128 stands for zero in the data rows.
Here are some points, one per row:
[132, 133, 133, 174, 123, 134, 95, 108, 147, 103, 156, 141, 113, 144, 132, 129, 125, 123, 138, 153, 127, 111, 118, 143, 181, 152, 111, 101, 147, 114, 124, 128]
[147, 131, 107, 119, 108, 153, 137, 115, 150, 104, 95, 95, 157, 127, 116, 119, 124, 90, 152, 141, 129, 173, 185, 120, 94, 147, 141, 168, 113, 122, 145, 118]
[116, 116, 134, 123, 63, 168, 145, 139, 142, 101, 153, 118, 150, 122, 153, 104, 141, 107, 150, 144, 128, 136, 86, 119, 163, 95, 117, 131, 118, 146, 156, 120]
[153, 149, 179, 150, 118, 150, 108, 111, 116, 141, 150, 159, 109, 106, 116, 120, 96, 133, 127, 76, 92, 134, 115, 119, 141, 167, 99, 156, 132, 137, 150, 94]
[102, 141, 125, 150, 144, 106, 131, 158, 136, 102, 136, 112, 118, 163, 80, 158, 154, 121, 93, 97, 140, 150, 136, 127, 155, 142, 132, 174, 116, 86, 161, 105]
[162, 120, 99, 102, 174, 126, 152, 85, 106, 167, 120, 108, 126, 108, 142, 118, 124, 111, 86, 104, 100, 128, 100, 115, 176, 121, 139, 161, 145, 134, 145, 154]
[102, 105, 106, 134, 107, 98, 137, 142, 106, 91, 151, 162, 109, 90, 108, 97, 119, 160, 116, 125, 112, 161, 143, 122, 134, 132, 158, 106, 106, 161, 88, 139]
[123, 89, 88, 137, 156, 134, 126, 91, 149, 124, 130, 144, 78, 164, 152, 101, 87, 129, 113, 171, 139, 151, 106, 152, 101, 98, 122, 149, 89, 104, 131, 149]
[136, 152, 137, 139, 143, 79, 139, 121, 93, 131, 163, 153, 138, 117, 135, 100, 135, 121, 140, 159, 130, 159, 109, 94, 157, 130, 148, 139, 128, 101, 127, 76]
[162, 130, 153, 98, 164, 115, 116, 179, 152, 153, 122, 116, 181, 132, 144, 143, 92, 131, 161, 147, 94, 119, 137, 119, 153, 152, 122, 138, 99, 193, 134, 120]
[133, 96, 115, 104, 88, 134, 169, 130, 146, 166, 128, 142, 128, 157, 98, 94, 135, 142, 148, 108, 187, 120, 154, 103, 177, 93, 118, 135, 148, 136, 138, 139]
[142, 150, 163, 161, 122, 143, 94, 138, 186, 146, 141, 122, 126, 119, 117, 126, 170, 154, 123, 113, 132, 135, 139, 109, 101, 98, 169, 118, 169, 146, 148, 155]
[121, 118, 128, 103, 139, 143, 107, 146, 161, 128, 148, 108, 110, 152, 115, 169, 168, 112, 122, 117, 159, 155, 128, 146, 118, 137, 122, 164, 112, 109, 53, 130]
[132, 144, 155, 115, 127, 135, 185, 148, 126, 140, 111, 118, 84, 73, 129, 111, 152, 146, 106, 141, 92, 158, 107, 109, 137, 128, 122, 66, 150, 110, 112, 95]
[123, 122, 125, 139, 137, 96, 102, 104, 105, 135, 103, 111, 141, 100, 88, 156, 137, 131, 155, 114, 146, 139, 133, 141, 107, 122, 134, 109, 138, 143, 139, 101]
[142, 103, 137, 95, 151, 135, 133, 85, 141, 138, 82, 152, 118, 91, 123, 166, 99, 146, 110, 124, 185, 113, 119, 154, 149, 138, 161, 137, 180, 146, 110, 96]
[121, 171, 151, 95, 122, 133, 173, 109, 145, 73, 127, 135, 164, 164, 127, 136, 129, 169, 96, 129, 138, 131, 116, 117, 122, 154, 158, 107, 96, 181, 151, 163]
[126, 101, 153, 106, 126, 112, 145, 142, 133, 91, 90, 107, 118, 138, 83, 132, 143, 124, 122, 114, 68, 117, 144, 136, 111, 114, 92, 136, 123, 114, 133, 139]
[136, 119, 153, 89, 95, 135, 103, 105, 106, 116, 170, 126, 123, 150, 168, 110, 147, 85, 138, 114, 146, 138, 143, 78, 126, 122, 141, 110, 168, 139, 133, 148]
[108, 125, 120, 175, 117, 100, 122, 137, 98, 132, 118, 124, 139, 116, 127, 134, 125, 94, 100, 119, 133, 138, 128, 149, 144, 164, 125, 137, 141, 142, 129, 186]
[137, 91, 114, 106, 126, 143, 123, 93, 148, 156, 146, 172, 132, 100, 117, 111, 148, 82, 113, 101, 94, 92, 162, 119, 128, 159, 110, 113, 102, 139, 119, 132]
[120, 142, 141, 156, 149, 106, 114, 72, 187, 119, 105, 100, 175, 144, 126, 88, 158, 122, 115, 125, 144, 143, 147, 156, 150, 116, 90, 130, 132, 115, 81, 99]
[102, 162, 132, 115, 107, 105, 113, 138, 137, 150, 97, 184, 125, 96, 164, 126, 177, 131, 162, 148, 108, 137, 107, 130, 140, 121, 147, 157, 133, 129, 140, 137]
[109, 123, 107, 145, 137, 146, 147, 107, 145, 95, 148, 87, 103, 121, 200, 158, 121, 112, 136, 86, 144, 122, 124, 109, 114, 154, 114, 136, 150, 149, 125, 82]
[134, 101, 85, 125, 153, 124, 145, 107, 91, 91, 148, 133, 138, 134, 115, 149, 151, 152, 172, 130, 124, 172, 102, 131, 132, 101, 81, 115, 163, 150, 108, 163]
[158, 177, 114, 143, 138, 114, 153, 137, 111, 125, 144, 159, 159, 125, 139, 126, 148, 96, 124, 86, 147, 136, 95, 136, 101, 108, 122, 85, 87, 120, 122, 115]
[86, 135, 129, 108, 153, 66, 146, 154, 113, 146, 172, 125, 131, 146, 144, 149, 145, 116, 165, 134, 113, 97, 142, 117, 123, 99, 177, 144, 117, 139, 157, 123]
[118, 109, 129, 116, 160, 141, 97, 124, 91, 111, 105, 140, 105, 91, 120, 75, 98, 118, 140, 136, 125, 117, 109, 148, 130, 143, 131, 123, 148, 108, 130, 142]
[124, 126, 124, 149, 90, 157, 134, 145, 96, 128, 110, 163, 115, 159, 107, 121, 134, 145, 153, 118, 129, 58, 117, 113, 118, 121, 149, 137, 98, 135, 80, 78]
[146, 176, 153, 112, 135, 122, 135, 156, 115, 134, 155, 121, 113, 124, 129, 92, 96, 154, 124, 121, 161, 133, 178, 129, 124, 136, 125, 141, 141, 154, 120, 135]
[84, 137, 98, 149, 166, 158, 118, 98, 127, 141, 130, 89, 160, 109, 139, 92, 146, 199, 136, 130, 116, 104, 144, 140, 121, 163, 155, 127, 112, 74, 131, 131]
[99, 155, 82, 126, 105, 95, 153, 144, 137, 138, 97, 108, 116, 100, 177, 137, 99, 148, 125, 99, 116, 135, 135, 168, 146, 120, 72, 141, 150, 153, 126, 130]
[147, 108, 124, 151, 154, 160, 119, 150, 130, 94, 104, 111, 161, 161, 131, 126, 172, 112, 110, 136, 101, 113, 112, 153, 144, 154, 144, 116, 138, 112, 151, 131]
[153, 129, 112, 118, 134, 112, 78, 112, 157, 103, 119, 153, 120, 92, 138, 191, 147, 153, 163, 158, 110, 135, 114, 141, 129, 145, 127, 144, 145, 100, 149, 141]
[100, 155, 127, 152, 165, 169, 131, 160, 155, 124, 133, 166, 110, 109, 115, 131, 125, 89, 114, 111, 104, 81, 132, 122, 137, 90, 137, 138, 131, 159, 98, 159]
[136, 128, 130, 127, 112, 105, 93, 112, 109, 106, 73, 157, 117, 159, 157, 104, 128, 148, 114, 97, 171, 96, 115, 125, 176, 94, 108, 122, 109, 125, 142, 147]
[101, 113, 166, 146, 100, 117, 145, 117, 118, 153, 104, 146, 144, 142, 158, 124, 135, 103, 106, 150, 100, 154, 131, 146, 124, 114, 183, 127, 80, 148, 110, 97]
[109, 129, 152, 113, 119, 150, 159, 112, 146, 113, 140, 156, 147, 117, 103, 147, 99, 95, 126, 168, 149, 116, 127, 135, 104, 141, 151, 109, 160, 147, 128, 127]
[113, 121, 100, 98, 165, 136, 120, 151, 96, 134, 119, 123, 171, 164, 123, 161, 81, 111, 131, 136, 124, 154, 114, 120, 137, 119, 94, 110, 164, 133, 104, 120]
[97, 134, 163, 143, 113, 168, 131, 121, 128, 128, 134, 151, 162, 107, 108, 118, 88, 164, 127, 136, 103, 168, 136, 89, 134, 111, 127, 154, 131, 93, 108, 155]
[127, 125, 129, 131, 91, 133, 117, 154, 163, 168, 122, 170, 123, 127, 129, 92, 123, 123, 86, 135, 125, 172, 104, 145, 86, 117, 98, 147, 125, 135, 147, 120]
[161, 103, 106, 161, 134, 154, 141, 87, 104, 127, 166, 106, 117, 134, 117, 174, 106, 153, 113, 131, 106, 118, 159, 162, 142, 54, 143, 131, 126, 155, 188, 104]
[142, 125, 110, 141, 122, 131, 70, 112, 106, 174, 113, 120, 95, 142, 122, 138, 138, 129, 89, 144, 132, 151, 133, 111, 121, 149, 138, 112, 143, 160, 110, 128]
[116, 104, 131, 93, 133, 121, 89, 121, 166, 109, 168, 173, 109, 122, 122, 126, 116, 166, 124, 128, 120, 142, 123, 82, 142, 134, 113, 97, 64, 117, 142, 103]
[139, 123, 98, 151, 123, 116, 115, 121, 115, 148, 125, 99, 147, 75, 111, 154, 155, 114, 137, 127, 176, 111, 141, 82, 127, 139, 94, 134, 70, 144, 137, 164]
[146, 195, 114, 143, 137, 139, 122, 125, 143, 159, 155, 115, 146, 145, 95, 130, 95, 115, 149, 184, 119, 95, 130, 104, 122, 106, 106, 99, 146, 137, 103, 113]
[108, 119, 126, 141, 171, 126, 123, 150, 125, 135, 104, 122, 93, 132, 126, 124, 117, 147, 170, 138, 138, 114, 135, 133, 101, 134, 88, 146, 143, 144, 186, 100]
[129, 113, 138, 144, 110, 106, 94, 97, 79, 140, 98, 107, 117, 150, 145, 138, 122, 167, 102, 153, 92, 92, 147, 114, 63, 110, 78, 140, 141, 133, 115, 129]
[168, 79, 132, 152, 153, 117, 158, 193, 145, 104, 149, 138, 144, 104, 159, 100, 153, 143, 106, 163, 170, 108, 131, 123, 111, 124, 135, 129, 132, 148, 133, 134]
[106, 126, 123, 111, 165, 179, 106, 146, 89, 109, 109, 132, 168, 151, 117, 131, 151, 105, 117, 103, 133, 138, 135, 121, 83, 136, 130, 144, 133, 107, 134, 98]
[128, 108, 129, 122, 140, 99, 159, 158, 138, 147, 137, 108, 161, 144, 142, 141, 135, 135, 96, 138, 122, 114, 139, 77, 141, 136, 139, 115, 159, 93, 123, 109]
There is one direction along which these points spread out most. Take the direction at right angles to it along which they spread out most. Go by this last direction. How far along it is each point below, from 0 to 99? 50 is the average, and the first point above lies past it. One standard deviation of the points above along it is 16.
[176, 113, 128, 89, 143, 117, 114, 116, 136, 127, 135, 88, 110, 139, 144, 108, 109, 150, 143, 94, 109, 122, 105, 137, 119, 87, 153, 153, 130, 120, 81, 164] 58
[179, 159, 69, 145, 112, 91, 140, 124, 136, 90, 82, 113, 88, 145, 90, 105, 107, 103, 144, 124, 125, 135, 122, 92, 101, 136, 170, 131, 139, 125, 133, 138] 49
[138, 146, 153, 147, 150, 141, 194, 114, 131, 159, 120, 180, 133, 161, 137, 176, 122, 132, 173, 106, 126, 136, 168, 149, 93, 136, 122, 107, 140, 107, 118, 153] 40
[123, 180, 123, 71, 127, 162, 136, 118, 107, 142, 134, 97, 86, 151, 106, 113, 190, 135, 131, 173, 133, 128, 134, 180, 139, 172, 117, 134, 122, 145, 147, 130] 43
[109, 128, 161, 157, 121, 150, 128, 136, 114, 113, 93, 95, 83, 119, 155, 170, 114, 105, 126, 161, 140, 126, 138, 100, 169, 142, 125, 134, 85, 94, 103, 153] 51
[131, 84, 140, 172, 111, 122, 163, 143, 145, 168, 161, 116, 145, 176, 103, 133, 110, 149, 172, 107, 114, 134, 79, 137, 123, 206, 136, 135, 129, 143, 111, 136] 39
[154, 113, 190, 131, 146, 107, 136, 135, 104, 129, 151, 131, 115, 138, 137, 105, 128, 103, 139, 127, 132, 131, 176, 167, 128, 121, 116, 72, 112, 101, 123, 136] 49
[96, 138, 104, 108, 94, 121, 90, 140, 139, 92, 128, 94, 120, 106, 102, 110, 124, 94, 115, 113, 118, 126, 130, 191, 148, 125, 160, 123, 130, 118, 121, 111] 48
[90, 137, 129, 101, 80, 112, 134, 118, 153, 136, 143, 146, 126, 141, 137, 113, 106, 126, 109, 133, 106, 77, 138, 120, 92, 143, 127, 117, 161, 77, 147, 150] 57
[184, 139, 127, 105, 64, 121, 140, 156, 96, 117, 168, 138, 154, 104, 139, 149, 133, 132, 107, 149, 150, 97, 120, 162, 106, 110, 131, 172, 126, 98, 114, 122] 47
[122, 137, 92, 111, 108, 169, 87, 183, 133, 155, 109, 101, 129, 133, 161, 145, 110, 135, 134, 99, 148, 158, 132, 134, 136, 139, 155, 68, 98, 89, 158, 128] 42
[102, 103, 172, 130, 125, 111, 133, 111, 118, 150, 117, 76, 120, 94, 106, 137, 100, 125, 128, 119, 166, 107, 54, 142, 110, 90, 114, 114, 98, 124, 153, 145] 62
